Named turns come first, each shown by rows before and after it. Which turns, in which order, take the first row of each pair that follows to the second? Write the first one first, as in the answered first pair.
zak (before -> after):
[0.444,-1.537,-2.579,1.139,-0.568,2.035,0.416,0.364,0.686,-0.122,-1.952,1.043,0.679,0.007,2.960,0.682,0.298,2.196,1.901,-1.259,-0.008,-2.617,2.091,-0.304,-0.081,-0.674,-2.574,-0.531,1.574,-0.033,1.358,-0.994,-1.256,-2.526] -> [-1.164,-1.112,-2.159,0.909,-0.876,1.227,0.708,0.193,0.266,-0.460,-1.441,-0.426,2.297,-0.056,-0.587,1.660,-0.559,1.525,3.621,-1.551,-0.774,-2.025,2.807,1.423,0.716,-2.206,-0.051,-0.109,0.472,-1.081,2.567,-0.254,-1.920,-1.554]
[3.349,-0.737,-2.526,0.669,-0.113,1.095,-0.375,0.878,0.585,0.625,-1.342,3.171,0.609,-2.060,1.420,-0.333,0.157,-0.029,-0.405,0.983,-2.950,1.222,-1.247,0.399,-0.082,1.004,-4.831,0.261,0.878,2.224,-0.331,1.815,1.066,-1.793] -> [1.635,-1.934,-2.747,0.929,-0.497,0.400,0.644,0.831,0.643,1.173,-1.186,0.901,3.063,-2.598,-2.408,0.161,-0.570,-0.871,1.408,1.410,-3.159,1.569,-0.176,0.579,1.673,-1.603,-3.050,1.023,-0.134,-0.004,1.230,3.257,-0.722,-0.631]
[-0.110,0.364,-0.934,-0.502,-0.512,-0.517,0.359,0.925,-0.307,0.474,1.115,0.085,0.057,-0.720,-0.616,0.012,0.501,-0.051,0.680,-0.544,-1.563,0.360,-0.138,1.441,-0.365,0.377,-0.417,0.230,-0.653,-0.027,0.671,0.242,0.304,-1.863] -> [0.427,0.281,-0.947,-0.429,-0.536,-0.015,0.386,0.949,-0.065,0.461,0.854,0.273,-0.149,-0.504,0.331,-0.147,0.683,0.110,0.401,-0.511,-1.376,0.147,-0.226,0.878,-0.772,0.706,-1.271,0.086,-0.283,0.152,0.484,0.074,0.351,-2.282]
Sotup (before -> after):
[-0.857,0.645,0.062,-0.831,0.820,-2.250,0.327,1.830,0.433,-1.171,0.959,-2.515,0.724,-0.266,-1.667,0.157,-0.912,-0.082,0.837,0.166,0.853,-0.911,2.291,2.208,1.283,-1.133,1.496,-0.264,-0.041,-1.187,3.156,0.091,-0.474,-0.383] -> [-1.688,1.977,1.278,-1.243,1.151,-1.220,-0.300,0.499,0.293,-1.226,0.050,-2.967,-1.380,0.666,-0.096,-0.055,-1.322,-0.687,-1.138,-0.411,1.899,-1.298,1.293,1.845,-0.264,-0.391,3.172,-0.622,-0.646,0.319,1.105,-1.670,-1.064,0.828]
[-1.446,-1.193,-2.187,-1.891,0.832,-2.704,2.224,-0.194,1.375,1.630,-1.612,-1.583,2.058,-0.583,2.666,2.053,1.175,1.650,-1.001,2.349,1.671,-1.339,1.658,-3.633,3.548,-1.150,1.527,1.617,0.833,-1.261,3.192,-1.123,-4.352,-0.883] -> [-1.974,-0.162,-1.283,-2.259,0.969,-2.196,2.141,-1.152,1.271,1.672,-2.381,-1.680,0.559,0.140,3.945,1.783,0.868,1.462,-2.459,1.949,2.244,-1.541,0.771,-4.038,2.534,-0.742,2.757,1.168,0.517,-0.348,1.847,-2.340,-4.823,-0.339]
[1.377,0.588,-0.265,-0.554,0.666,0.281,0.116,-0.068,-1.161,0.519,1.796,2.672,-0.541,-0.919,0.604,-1.198,0.977,1.031,-0.127,1.220,-0.246,0.570,1.111,-0.480,-0.611,2.560,-0.600,0.439,-0.108,-1.681,-0.480,1.037,1.793,-1.138] -> [0.547,0.448,0.009,-0.685,0.077,0.458,1.254,-0.210,-0.254,0.710,1.144,1.933,1.009,-0.556,-1.849,-0.018,0.312,0.898,1.604,1.270,-0.242,0.865,1.807,0.482,-0.050,1.279,0.880,1.136,-0.785,-2.407,0.979,1.508,0.834,-0.414]
[-1.577,1.280,0.202,0.559,-1.779,-0.395,-0.548,-0.686,-0.783,1.772,2.348,-2.799,-0.195,0.132,0.079,0.670,0.093,-2.175,0.224,-0.800,-0.866,0.409,-0.417,2.729,-3.193,-0.820,3.291,-0.924,1.318,-0.326,-0.381,0.018,0.483,0.760] -> [-0.565,1.377,-0.270,0.706,-1.223,-0.986,-1.560,-0.126,-1.622,1.548,2.902,-2.032,-1.249,-0.469,1.885,-0.314,0.990,-1.941,-0.908,-0.607,-1.052,0.176,-1.093,1.864,-3.330,0.256,1.611,-1.558,2.188,0.115,-1.052,-0.145,1.454,-0.160]
Tosad (before -> after):
[-0.801,0.148,0.854,-0.950,-0.486,1.593,0.862,-1.913,1.202,0.922,-0.829,-0.471,1.234,0.289,-0.815,2.026,-1.444,0.217,0.511,-1.920,0.178,-0.053,0.082,0.188,0.158,-0.664,2.821,0.306,0.028,0.856,1.277,0.021,-1.880,1.422] -> [0.276,1.346,0.730,-0.902,-0.299,0.695,-0.558,-2.418,-0.177,0.155,0.705,0.810,0.374,-0.289,-0.619,1.773,-1.135,0.040,0.189,-1.695,-1.442,1.026,-1.250,1.331,-1.165,0.849,2.137,-0.424,0.386,2.224,-0.316,-0.421,-0.259,0.855]
[-0.627,0.453,0.816,-0.148,-1.959,1.812,1.116,-1.054,1.507,0.147,-2.713,2.987,2.052,2.589,2.285,-0.357,-1.024,0.242,1.902,-1.660,1.382,-0.711,1.256,-1.401,-0.467,-0.483,1.781,-0.351,0.730,-0.908,1.978,0.526,-1.748,0.762] -> [0.720,2.140,0.932,-0.193,-1.869,1.294,-0.041,-1.595,0.093,-0.718,-1.529,4.854,1.269,2.655,2.196,0.045,-0.669,0.484,2.163,-2.127,-0.351,0.532,0.073,0.481,-2.422,1.014,1.609,-0.927,0.692,0.706,0.311,-0.162,0.113,0.431]
[-0.904,-0.170,0.000,1.349,0.999,-3.393,-1.087,-0.589,-2.488,0.655,1.156,-0.498,0.739,-1.679,-0.177,-1.570,0.769,-1.846,0.701,0.156,-2.194,0.358,-1.984,-1.118,2.299,1.348,-1.017,0.245,-1.188,-1.624,-1.526,0.810,1.285,1.549] -> [-2.038,-1.320,0.352,1.447,0.541,-2.381,0.510,-0.215,-0.814,1.429,-0.472,-1.808,1.522,-1.045,-0.874,-1.148,0.263,-1.732,1.085,0.206,-0.692,-0.715,-0.354,-1.839,3.382,-0.514,0.110,1.372,-1.480,-2.769,0.463,1.056,-0.660,2.001]
[1.516,3.873,-1.844,-1.121,-0.613,-0.980,0.300,0.411,0.926,0.172,1.678,1.399,2.703,0.455,-3.512,1.237,0.501,-1.164,2.449,-0.201,-0.194,2.758,-3.483,3.554,-2.539,3.355,1.240,0.193,2.583,2.563,-1.658,0.989,2.385,-1.095] -> [1.234,1.655,-3.695,0.308,0.666,-1.692,-1.134,0.970,-0.803,1.634,2.435,-0.050,1.852,-2.305,-1.095,-1.938,0.942,-2.623,-0.070,1.228,-0.037,2.192,-4.408,-1.066,-0.066,3.293,-1.923,-0.943,3.923,1.423,-2.424,2.317,2.387,-1.649]
Zas (before -> after):
[0.306,-1.852,-2.612,0.610,1.729,0.736,-1.112,1.509,-1.512,-0.111,1.120,-0.169,-0.053,-1.978,2.967,-2.624,0.940,-0.356,-0.736,2.301,1.197,-0.440,-0.858,-2.468,2.336,0.905,-3.158,-1.299,2.266,-1.558,0.683,1.474,0.433,-1.474] -> [0.886,-0.899,-2.860,0.532,1.785,-0.552,-1.945,1.172,-2.579,-0.680,2.633,0.295,0.152,-2.512,1.469,-2.246,1.020,-0.422,0.200,2.124,-0.359,0.701,-1.494,-0.473,1.888,1.350,-3.147,-1.739,2.072,-1.211,0.220,1.515,1.565,-1.344]
[-1.067,0.729,-0.425,0.958,1.129,0.584,-1.986,-0.103,2.494,-0.497,-1.612,-0.095,-1.731,3.556,-0.335,-0.149,-0.720,0.173,-1.884,-0.056,1.878,-1.032,-2.151,0.160,-2.379,2.001,1.371,-0.623,-1.013,-0.193,-0.334,-0.591,1.616,-2.154] -> [-1.055,0.771,-0.535,1.022,1.479,-0.047,-2.348,0.431,2.454,-0.829,-1.198,-0.489,-1.810,3.033,-0.443,-0.242,-0.538,0.115,-1.965,-0.012,1.815,-1.249,-1.913,0.413,-2.085,2.154,1.165,-0.776,-1.233,-0.333,0.030,-0.392,1.929,-2.223]
[-0.191,1.917,0.449,0.341,-1.005,0.732,-0.268,-1.535,-0.484,-0.423,0.022,1.186,-0.901,0.109,-1.419,0.957,-0.532,-0.785,0.067,-0.350,-1.378,0.476,-0.450,1.770,-1.721,0.009,2.348,-0.200,-0.562,0.978,-1.071,-0.351,0.599,0.434] -> [-0.521,0.886,0.892,0.165,-1.212,2.344,0.847,-1.571,0.753,0.695,-1.711,0.739,-1.218,0.691,0.279,0.851,-0.890,-0.932,-0.886,-0.332,0.193,-0.556,0.030,-0.350,-1.482,-0.566,2.133,0.164,-0.264,0.768,-0.745,-0.862,-0.772,0.778]
nis (before -> after):
[-0.385,-2.009,-0.383,0.084,0.323,-2.471,-1.077,2.771,0.289,-0.171,-0.076,-1.436,-0.394,-0.405,0.456,-1.709,-0.543,1.262,1.180,0.761,1.915,-0.968,1.543,-0.777,2.568,-1.594,-1.711,-0.802,-0.848,-0.398,-0.117,1.564,-0.917,0.041] -> [1.081,-1.702,-0.083,-0.336,-0.496,-1.526,-0.214,3.053,1.167,-0.171,-0.665,0.023,0.060,0.623,0.955,-0.841,-0.430,2.668,2.251,0.531,2.084,-1.036,1.798,0.224,1.569,-1.119,-2.454,-0.111,-0.541,0.156,0.113,1.169,-0.534,-0.956]
[0.288,0.332,1.877,-0.435,-0.420,-0.439,0.679,1.047,-0.349,-0.443,-0.293,-2.439,-1.087,0.187,-1.137,-1.234,-1.633,0.923,1.682,-0.789,0.642,-2.321,0.072,2.463,0.615,-0.173,-0.352,2.275,0.533,-1.698,0.360,0.050,-1.544,-1.407] -> [-0.064,-0.026,1.485,-0.104,-0.139,-0.544,0.214,1.096,-0.946,-0.280,0.072,-2.940,-1.075,-0.302,-1.137,-2.113,-1.712,0.273,1.109,-0.489,0.527,-2.206,-0.394,1.399,1.269,-0.407,-0.586,1.830,0.512,-2.036,0.199,0.554,-1.604,-1.149]
[-0.361,0.202,-1.685,-2.181,-0.044,2.872,2.082,-2.201,0.271,0.198,1.942,-1.223,-3.112,-2.464,0.501,2.400,-0.379,-0.315,-1.682,0.875,0.252,-0.315,1.036,2.126,1.162,1.609,-0.595,0.087,0.337,-1.337,-0.267,-1.162,0.267,0.751] -> [-0.142,-0.043,-1.911,-2.081,0.277,2.701,1.818,-2.075,-0.122,0.379,2.072,-1.331,-3.055,-2.728,0.756,1.953,-0.468,-0.431,-1.945,1.120,0.284,-0.051,0.991,1.857,1.518,1.805,-1.096,-0.168,0.312,-1.457,-0.412,-0.904,0.485,0.538]

Each pair is 2 to 4 turns apart.
[-0.802,2.063,2.146,-1.757,0.962,0.388,0.791,0.355,1.261,-2.178,-1.569,0.317,-2.924,1.622,1.030,0.380,-0.065,0.668,-2.287,-2.075,2.361,-2.285,0.268,1.489,-2.106,1.072,3.023,-0.186,-1.482,0.906,-1.249,-3.527,-1.781,0.850] -> [0.981,-1.407,-1.212,0.024,1.857,-1.572,-0.562,2.480,-0.452,-0.839,0.471,0.395,-1.700,-1.892,2.857,-2.954,1.249,0.274,-2.935,-0.130,1.608,-2.054,0.086,-2.903,1.294,1.591,-3.822,-1.218,1.447,-1.094,-0.462,-0.456,-0.097,-1.697]	Sotup, Zas, Tosad
[2.240,-0.253,-0.080,1.565,-1.902,3.853,0.378,-3.252,-0.435,3.030,-1.666,3.214,0.489,0.149,1.805,0.221,-1.312,0.309,0.840,0.202,-1.746,2.141,-2.742,-2.004,-2.716,1.009,-1.546,0.123,1.672,1.349,-1.679,0.060,0.071,-0.147] -> [1.520,-0.869,-1.309,2.048,-0.358,1.532,-1.699,-2.163,-2.587,2.349,0.243,1.484,-0.642,-1.753,2.444,-2.238,-0.632,-1.001,-0.970,0.824,-1.961,1.463,-2.948,-3.811,-0.702,1.343,-3.126,-1.131,2.148,0.534,-1.828,1.151,0.852,-0.406]	Tosad, zak, Sotup, Sotup
[0.413,0.437,-0.315,-0.123,0.076,-0.180,-2.610,-0.373,-0.576,-0.774,-1.878,-2.687,-2.374,0.299,1.432,-2.684,-0.769,-0.513,-2.641,-1.459,0.693,0.337,0.591,-2.056,1.134,1.633,0.830,-1.402,-0.259,2.032,-2.030,-3.239,-0.839,4.008] -> [0.877,-1.966,-1.428,0.085,-0.364,-1.026,-0.571,2.419,1.747,-0.343,-2.038,-2.915,1.070,-0.047,-0.472,-1.765,-0.238,0.942,0.034,-0.753,1.521,-0.790,3.680,-1.977,4.171,-0.118,-1.631,-0.016,0.626,-0.779,2.410,-1.014,-1.249,2.129]	Sotup, Tosad
[-0.978,1.531,1.387,-0.079,-0.079,-0.992,-0.819,0.975,-1.012,-0.773,0.047,-1.122,-1.395,0.657,-0.196,-0.656,0.413,0.311,-1.416,-1.520,0.799,-0.554,1.119,1.025,0.659,0.577,3.000,0.059,-0.309,-0.852,0.819,-0.020,0.215,2.014] -> [-0.244,0.642,0.442,0.419,0.330,-0.643,-1.454,1.069,-1.402,0.183,0.118,-0.754,-2.013,-0.357,1.709,-2.033,0.959,0.299,-2.411,-0.868,0.893,-0.561,0.469,-1.285,1.417,1.113,0.788,-0.564,0.762,-0.999,0.133,0.178,0.587,1.480]	Tosad, Tosad, zak
[1.388,0.231,-0.231,0.342,-1.053,0.565,0.894,-0.064,0.565,0.084,-0.631,1.154,-0.430,0.866,2.616,-0.027,0.692,1.380,-0.213,0.121,0.960,-0.670,-0.991,1.010,-1.387,1.394,-1.625,0.449,1.313,1.393,-0.572,-1.232,0.808,-0.589] -> [0.580,-0.829,-0.583,0.449,-0.992,1.004,1.358,0.423,1.189,0.852,-1.301,0.170,-0.122,0.561,2.626,-0.245,1.014,1.213,-0.582,0.374,1.913,-1.118,-0.315,-0.490,-0.307,0.527,-1.547,0.571,1.621,0.485,0.345,-0.817,-0.424,-0.595]	Tosad, Tosad
[0.395,2.222,0.196,-0.440,1.220,-1.202,-1.912,0.639,-0.627,-2.375,2.048,0.103,-2.356,0.496,1.469,0.058,1.348,0.724,-1.772,-0.553,-0.030,-0.106,-0.647,1.710,-0.359,1.716,-0.197,-0.784,0.067,2.225,-1.187,-1.159,3.114,-0.783] -> [1.367,2.107,0.626,-0.901,-0.038,-0.358,-0.206,0.824,1.208,-2.296,1.248,1.602,-0.429,1.489,0.052,2.248,1.058,2.178,0.763,-0.716,0.184,0.180,0.336,3.488,-0.868,1.200,-0.116,0.475,-0.057,1.734,0.503,-0.822,2.975,-1.149]	Sotup, zak, Sotup, zak
[-0.689,0.712,-0.708,1.843,2.544,-3.256,-3.161,0.948,-1.702,-2.250,2.144,-1.579,-2.346,-0.249,0.221,-2.604,0.026,-0.583,-2.298,-0.987,0.187,-1.546,0.409,-0.359,1.465,1.076,-0.101,-1.769,-1.219,0.143,-0.778,2.106,0.505,-0.037] -> [-1.337,-1.304,-1.174,1.986,1.748,-3.112,-1.738,1.539,-0.443,-1.330,1.638,-2.437,0.713,-0.596,-2.449,-1.765,-0.822,-0.201,0.092,-0.339,0.427,-1.201,1.722,-0.480,3.107,-1.126,-0.318,-0.754,-1.248,-1.994,1.355,3.787,-0.601,-0.122]	zak, Sotup
[0.053,3.951,2.679,-1.579,-0.184,-1.311,-0.669,-0.695,-0.850,-3.156,1.458,2.463,-1.907,1.409,-0.425,2.864,-0.055,1.246,0.041,-2.249,-0.759,1.100,-0.724,5.963,-3.221,2.403,3.464,-0.666,-1.807,2.994,-0.906,-1.961,1.656,0.667] -> [-0.312,-3.306,0.016,0.559,-0.543,2.765,1.640,0.345,1.537,2.886,-3.418,0.193,-0.766,-0.670,5.166,-0.999,-0.084,0.099,-2.810,0.492,3.204,-1.147,-0.556,-6.222,1.401,-0.658,-2.438,-0.030,1.896,-0.605,0.238,0.528,-2.619,-0.295]	Sotup, Zas, Tosad, Tosad
[-1.382,-0.347,-0.733,-0.802,0.864,1.384,-0.077,-1.922,0.754,1.627,-0.473,-3.096,-1.162,-1.208,0.911,-1.547,0.797,-2.580,-1.609,1.118,1.362,2.047,-1.912,-2.814,0.472,1.444,2.469,-0.636,-0.811,1.016,0.704,-0.829,-1.131,1.843] -> [-1.514,-0.716,-1.640,-0.740,1.152,-0.663,-0.673,-0.822,-0.209,0.962,1.596,-3.636,0.409,-2.361,-1.611,-1.322,0.946,-2.913,0.193,1.699,0.203,2.647,-1.132,-1.615,2.051,1.146,1.616,-0.770,-1.039,-0.435,2.043,0.871,-0.115,1.280]	Sotup, zak
[0.792,0.297,-0.330,-0.119,-0.694,-2.362,-2.664,0.023,-0.266,-1.275,1.731,-0.093,0.111,-0.273,-0.337,-0.507,0.508,0.903,-0.618,-0.143,-0.246,0.606,-1.268,0.594,-0.709,0.335,-2.103,-0.925,-1.080,1.263,-0.494,1.530,1.414,-0.114] -> [-0.445,1.025,0.919,-0.874,-0.494,-1.778,-1.935,0.233,0.889,-2.019,0.575,-0.912,-1.025,1.149,0.187,0.031,0.221,1.281,-1.156,-0.937,1.219,-0.652,-0.137,1.691,-1.040,-0.034,0.153,-0.495,-1.947,1.440,0.141,0.461,0.478,0.497]	Tosad, Tosad, zak, Sotup
[-0.458,0.309,0.470,0.601,0.496,0.403,-0.984,-1.663,-1.034,0.401,1.267,0.630,-1.156,0.168,0.174,0.026,-1.337,0.304,-0.122,-0.168,-0.531,-0.468,-0.786,-0.281,-0.377,0.051,-0.162,-0.441,0.895,0.506,-1.264,0.268,0.059,-0.252] -> [-0.593,0.331,0.932,0.377,-0.177,0.860,-0.410,-1.882,-0.398,0.464,0.511,0.680,-0.480,0.543,-0.354,0.609,-1.503,0.637,0.417,-0.325,-0.446,-0.263,-0.633,0.171,-0.466,-0.385,0.595,-0.083,0.698,0.731,-1.142,0.037,-0.288,0.115]	nis, Sotup, Sotup, Sotup
[-1.467,-0.138,-0.381,0.619,1.989,-0.445,-2.195,0.458,-1.955,0.941,0.388,-1.462,-0.549,-1.664,-1.294,-1.385,-0.672,-3.073,1.234,0.529,-1.003,-0.554,-1.968,-1.317,1.074,-2.112,3.226,-1.633,-1.553,-3.245,-0.697,1.160,0.071,1.314] -> [-0.641,-0.223,-0.950,0.825,2.448,-0.920,-2.612,0.962,-2.558,0.506,1.240,-0.903,-0.965,-2.247,-0.413,-2.084,0.089,-3.199,0.740,0.883,-1.150,-0.601,-2.042,-1.795,1.372,-1.482,1.592,-1.996,-0.959,-2.973,-0.857,1.155,0.768,0.651]	Sotup, Sotup
[0.565,0.063,-0.648,-1.096,0.161,-2.652,-0.027,2.886,0.272,-3.913,2.483,1.782,0.819,0.391,0.112,0.365,0.973,3.497,-0.346,-1.700,0.040,-1.550,0.281,3.365,-0.061,1.711,-3.238,-0.844,1.564,0.201,1.101,-0.056,2.871,-4.363] -> [-2.089,0.955,-0.834,-0.066,0.959,-4.149,-1.931,0.605,-3.103,-3.782,4.453,-0.953,0.570,-1.566,-2.794,-0.620,-0.210,0.261,-1.350,-1.223,-2.032,0.397,-1.934,2.844,0.653,0.802,0.023,-2.132,0.100,-0.391,-1.242,0.393,2.461,-1.702]	Sotup, Tosad, nis, nis
